In the rows, zero is written as 128.
Families of rows that turns and mirrors carry onto each other, the same ones carrying the whole set onto itself: the rest of each named row's family, in list order:
4 families of 4 rows:
F: [117 148 126 132 128 150 139 186 142 163 130 131 123 140 164 142 142 100
 126 108]
N: [145 107 135  85  93  98 147 145 118 139 143 123 123 115 153 111 145 109
 182 160]
J: [106 130 124 127 143 128 124 162 172 151 133 139 106 135 176 130 124  96
 148 122]
U: [137 112 128  91  94 115 139 164 147 143 164  94 129 160 138 118 145 106
 157 166]
W: [143 104 124  85 130 102 141 156 111 160 119 129 116 102 171 114 146 107
 151 172]
T: [118 152 119 127 121 134 142 165 128 167 108 135  98 120 175 144 140  80
 138 121]
Y: [134 127 158  98 106 115 136 145 107 143 144  88 130 146 158 115 122  92
 141 170]
C: [ 94 151 116  94 127 143 148 180 121 143 137 131 130 138 131 118 141 121
 121 112]
G: [104 149 117  95 125 139 164 186 111 145 145 138 145 155 154 120 129 120
 128 129]
V: [149 119 136  92  94  97 141 149 129 145 157  97 121 129 159 127 143  91
 179 166]
P: [103 141 113 124 133 125 128 181 142 158 113 126 109 131 164 137 132  81
 136 102]
S: [113 139 122 123 132 149 161 180 130 152 129 148 128 132 145 130 138 121
 122 106]
E: [ 95 140 125 118 128 144 151 154 136 146 159 133 116 137 136  99 161 128
 124 125]
D: [142 111 124  72 102  95 135 155 128 155 126 121 103  94 148 105 134 110
 171 150]
X: [134 120 139  86  91  98 139 163 130 149 152  80 121 147 143 102 131  90
 162 157]
R: [144 102 121 109  93 100 129 143 131 145 135 130  98  92 155 114 130 113
 169 138]

Same family as G: U, T, R
Same family as Y: J, W, E
Same family as P: C, D, X

Families of rows that turns and mirrors carry onto each other, the same ones carrying the whole set onto itself: the rest of each named row's family, in list order:
5 families of 8 rows:
nuga: [129 101 122  83 135 111 139 120 144 102  91 146 135 120 136 159 121 103]
nim: [138 101 144 162 129 148 158  96 130 128 125 135 131 119 174 143 150  76]
diba: [140 128 139 157 120 155 143  91 118 137 148 125 113 123 163 130 141  92]
voma: [131 131 122  83 127 121 125 125 129 110 110 128 119 130 117 147 120 121]
Pav: [152 104 161 151 144 135 150  89 122 127 127 142 130 114 169 148 143  60]
Kegi: [127 108 114 100 131 104 135 140 121 132  96 152 139 129 165 147 128  71]
libe: [127 105 125  90 123 105 142 136 141 120 100 160 139 127 154 132 132  79]
Tato: [132 139 114  87 130 123 123 134 113 140 126 148 115 142 144 126 121  85]
Tup: [128 125 159 144 130 153 125  90 112 137 142 128 107 118 155 120 147  84]
Notiv: [129 108 126  99 123 102 135 125 136 140  84 152 137 142 147 147 128  72]
fupe: [148 133 143 159 126 155 138 107 118 135 147 124 113 119 161 127 137  90]
zokoz: [145 103 145 167 137 147 157 107 130 122 124 138 129 117 171 136 148  72]
Zan: [160 128 146 138 146 146 133  69 114 115 142 120 102 114 140 153 127  97]
muru: [133 133 122  90 113 110 123 120 127 151 109 142 118 149 138 129 126  84]
sop: [156 129 155 141 136 141 137  85 112 137 151 133 111 121 160 129 139  73]
Pinuz: [127 137 125  94 109 114 126 141 124 130 120 147 122 133 133 120 129  97]
Reni: [140  97 141 155 144 152 155  80 133 108 116 120 126 114 157 170 137  99]
rorem: [128 101 123  91 138 113 141 126 141  97  87 141 134 128 126 157 131 104]
Rivuf: [145 122 143 141 142 158 130  71 111 118 122 116 100 108 128 148 136 110]
segad: [133 108 117  96 133 106 133 109 138 118  77 140 129 137 127 169 116  93]
Dipu: [134 119 146 142 142 155 128  71 116 109 130 116  96 112 134 143 138 106]
Lil: [149  97 141 157 155 153 155  91 135 101 114 120 125 115 153 164 139  97]
tebik: [131  95 150 156 148 145 142  76 124 100 105 131 114 104 143 161 138  90]
sopir: [131 103 111  95 152 115 140 123 129 104  86 150 130 130 137 172 115  89]
kibo: [133 129 117  78 125 117 123 118 133 108 113 135 117 122 124 145 111 118]
zigon: [125 108 127 101 120 106 145 143 138 120  97 160 138 131 146 132 139  80]
pesa: [129 134 120  85 112 113 126 133 132 128 122 151 122 128 142 119 124  95]
Revo: [137 129  95  81 140 120 121 115 117 114 110 126 109 134 133 149 118 111]
nofo: [130 134 110  84 127 116 118 136 113 141 121 137 119 137 156 127 127  88]
rosez: [140  92 149 152 149 148 147  79 123 109  97 131 120 102 141 165 144  91]
Vupif: [136 132 112  86 125 113 120 104 129 128 100 132 110 142 118 150 114 105]
Lum: [144 126 136 150 132 160 140  77 121 117 137 111 108 115 145 156 128 114]
mog: [158 102 152 147 155 139 148  74 124 105 119 130 120 108 148 171 130  83]
mapi: [127 110 119  99 137 111 140 142 124 132 100 161 137 135 158 142 128  66]
lomu: [135 100 159 157 136 146 146  97 119 138 110 144 128 110 162 137 155  67]
zudo: [133 104 101  97 144 108 136 121 126 102  83 141 127 123 143 169 119  94]
ber: [125  99 163 160 135 142 142  97 120 127 116 143 124 109 166 141 148  67]
Fogam: [151 126 141 147 144 161 136  92 123 113 137 107 110 115 143 154 129 115]
rasal: [136 131 105  82 144 126 122 115 117 113 112 136 107 133 124 154 109 109]
Rulin: [141 128 152 145 127 155 128  90 107 145 136 129 106 114 149 120 150  87]

Same family as Pav: Notiv, Zan, muru, sop, segad, Vupif, mog
Same family as pesa: nuga, nim, diba, libe, Reni, kibo, Lum
Same family as Kegi: Tup, Dipu, tebik, Revo, nofo, zudo, ber
Same family as Fogam: voma, fupe, zokoz, Pinuz, rorem, Lil, zigon

Families of rows that turns and mirrors carry onto each other, the same ones carrying the whole set onto itself: the rest of each named row's family, in list order:
7 families of 4 rows:
tudep: [110 138 144 125 105 121  89 128  96 172 132 120 131 144 160 135 150 148
 107 126 115 144 102 130 120 117 153 150 114]
zifo: [133 122 150 146 157 152 145 120 125 108 114 137 146 108 137 129 124 139
 123 118 130 105 149  92 120 154 148  94 115]
muko: [137 101 117 124 132 124 133 130 141 131 101 143 124 144 123 150 134 135
 103 148 153 123 133 121 145 170 146 145 108]
buto: [151 112 123 120 153 131 140 114 121 132 107 132 116 149 144 115 146 158
 127 144 153 117 153 137 149 150 149 142 118]
runif: [124 113 136 119 145 128 134 130 131 131 131 142 150 156 140 133 134 149
 136 137 146 104 144 122 118 170 168 144 100]
zas: [140 134 154 128 128 145 116  88  86 155 123 116 124 108 158 102 148 144
 118 111 115 137 113 125 154 104 132 108 136]
gaz: [139 127 131 155 154 147 133 140 123 108  88 132 117 112 138 143 133 147
  94 134 129 125 154  93 119 144 146 111 117]
pifis: [122 117 120 103 139 103 138 125 151 123 108 124 128 155 140 158 126 145
 111 132 149 120 135 127 114 136 163 155 112]
Vad: [115 140 153 124 125 126 120  99 120 131 115 109 136  98 152 146 124 129
  97  96 107 138 102 102 118  92 138 103 136]
fis: [122 126 153 133 102 139 103 103 104 161 122 126 133  99 139 137 137 120
  93 110 110 146  87 108 150 120 126 108 129]
kon: [147 115 107 124 134 115 116 135 130 118 125 130 133 165 118 137 146 159
 121 149 142 112 103 120 104 153 150 153 130]
Vog: [107 129 134  97 105 101 105 107 118 155 143 115 143 157 161 128 145 140
 127 126 130 125  92 144 120 137 156 132 125]
Nufa: [142 112 138 147 135 148 133 117 128 118  93 136 124  95 124 145 127 123
  90 124 130 128 127  92 148 148 127  97 125]
Mafov: [144 134 139 146 124 141 104 113 104 120 126 116 138 108 125 125 140 143
 107 115 106 127  79  93 109 112 125 100 151]
pil: [157 120 118 149 150 140 129 130 129  92 106 127 130 123 115 136 136 152
 109 133 131 111 115  90 105 145 133 110 141]
dos: [133 125 133 129 154 128 149 115 147 100  91 121 126 109 136 155 117 135
  97 115 132 122 142  95 115 124 143 108 127]
Pasot: [118 114 134 111 100 114 103 116 116 171 130 134 134 149 140 142 144 131
 106 135 135 140  92 138 147 143 147 156 112]
Pon: [107 128 155 113 112 125 105 113 105 167 157 130 158 149 154 123 143 144
 136 118 122 122 104 131 120 138 161 142 109]
vutad: [127 122 120 126 136 120 119 148 125 140 110 134 122 159 145 146 145 157
 107 148 143 126 143 128 115 153 165 161 103]
burit: [105 133 140  98 109 100 108 107 125 158 132 113 139 145 155 149 133 138
 110 112 123 139  95 133 116 103 157 150 121]
funi: [127 114 114 108 139 108 137 124 146 114 114 126 134 158 145 137 135 146
 125 144 152 107 136 131 115 168 159 127 121]
Rof: [135 126 132 136 147 135 145 112 135  93 102 120 131 107 142 131 126 133
 111 122 131 111 135  99 118 148 137  76 136]
vefe: [136 124 138 107 123 124 112 101  97 168 131 123 124 152 158 107 154 153
 129 130 136 131 117 151 151 124 150 149 122]
pugi: [114 140 152 123 112 129 112  94 108 135 129 109 143 106 159 123 136 128
 112 104 107 130  91 111 120 116 133  81 144]
beraf: [123 144 155 152 123 149 104 122  95 142 111 119 126  94 154 133 140 138
  91 111 101 142 114  96 121 106 136 100 129]
ruz: [156 123 139 139 157 153 143 102 109 120  99 125 115 105 143 110 140 147
 115 123 134 121 150 111 152 130 131 100 132]
pokam: [133 129 128 121 108 118  91 119 105 147 144 118 141 150 132 127 151 153
 118 129 117 127  66 124 107 122 142 144 139]
vugav: [116 137 170 138 125 151 114 103  98 143 141 126 155 101 153 120 132 134
 123  98 104 123 108 100 123 123 142  91 124]

Same family as funi: Vog, Rof, pugi
Same family as buto: zas, vefe, ruz
Same family as vutad: tudep, gaz, beraf
Same family as Vad: pifis, dos, burit
Same family as Nufa: muko, fis, Pasot

Families of rows that turns and mirrors carry onto each other, the same ones carrying the whole set onto itself: the rest of each named row's family, in list order:
4 families of 4 rows:
beg: [144 128 116 109 117 140 106 105  95 124 126 122 117 127 136 132 150 116
 112 122 135 131 143 131  87 118 133 136 133 119 175]
fimu: [133 134 100  89 104 126 112 140 121 131 139 115 144 156 127 149 122 135
 110 131 138 132 101 112 156 110 116 121 111 157 122]
tef: [112 135 127 135 124 106 136 123 132 116 111 109 141  96 140 139 150 148
 142 144 133 126  97 129 149 120 110 132 140 101 107]
zun: [130 111  97 117 121 141 112 146 121 137 142 117 128 139 126 156 108 132
 109 137 116 111 114 113 135 131 141 107  92 164 116]
ranop: [130 115 104 104 118 148 114 135 125 140 140 110 132 158 116 153 125 140
 131 138 129 142  97 128 156 131 121 126 107 163 114]
Kalug: [112 142 146 129 124  98 121 104 136 117 121 116 134  82 135 129 137 152
 139 133 134 150 125 116 150 140 114 144 149 111 119]
Gapi: [124 150 140 133 126 103 104 100 142 105 109 126 144  86 142 133 138 144
 124 142 129 149 112 110 133 137 117 139 149 107 133]
Zupa: [132 129 133 132 143 148 143 138 165 140 106 154 139 126 161 102 104 107
 143 143 117 124 136 135 147 135 139 108 112 128 128]
sed: [139 128 137 121 145 156 130 147 173 122 114 148 128 129 158  94 108 119
 135 123 122 131 151 118 129 133 141 104 113 137 126]
zedom: [141 129 117 109 117 144 126 103  97 122 126 122 118 126 122 135 143 114
 111 117 141 142 141 127 100 133 120 161 146 124 173]
Bogon: [135 127 149 134 134 156 142 127 167 125 138 146 132 137 147  94 114 114
 143 126 132 129 149 130 138 151 138 101 132 118 136]
kuzo: [122 148 140 129 113  86 132 127 123 124 113 119 151  91 129 144 153 139
 124 144 131 139 125 130 149 131 110 151 141 110 116]
veget: [129 132 145 137 142 148 149 148 148 154 110 153 129 131 152 112 108 122
 150 131 115 132 145 141 149 139 126 109 109 143 119]
zabal: [164 123 120 126 124 132 129 121 101 115 148 121 112 127 152 124 140 111
 112  99 119 135 152 133 100 125 136 143 111 118 166]
rizut: [138 123  99 117 111 146 121 152 125 132 150 116 132 148 116 159 122 137
 119 127 116 120 113 110 149 136 124 127  99 175 127]
femi: [137 123 117 141 124 134 121 103 100 123 140 118 115 120 155 127 140 103
 106 111 127 124 136 123  94 133 134 130 138 118 180]

Same family as sed: ranop, kuzo, femi
Same family as Bogon: fimu, tef, zabal
Same family as zedom: zun, Gapi, veget

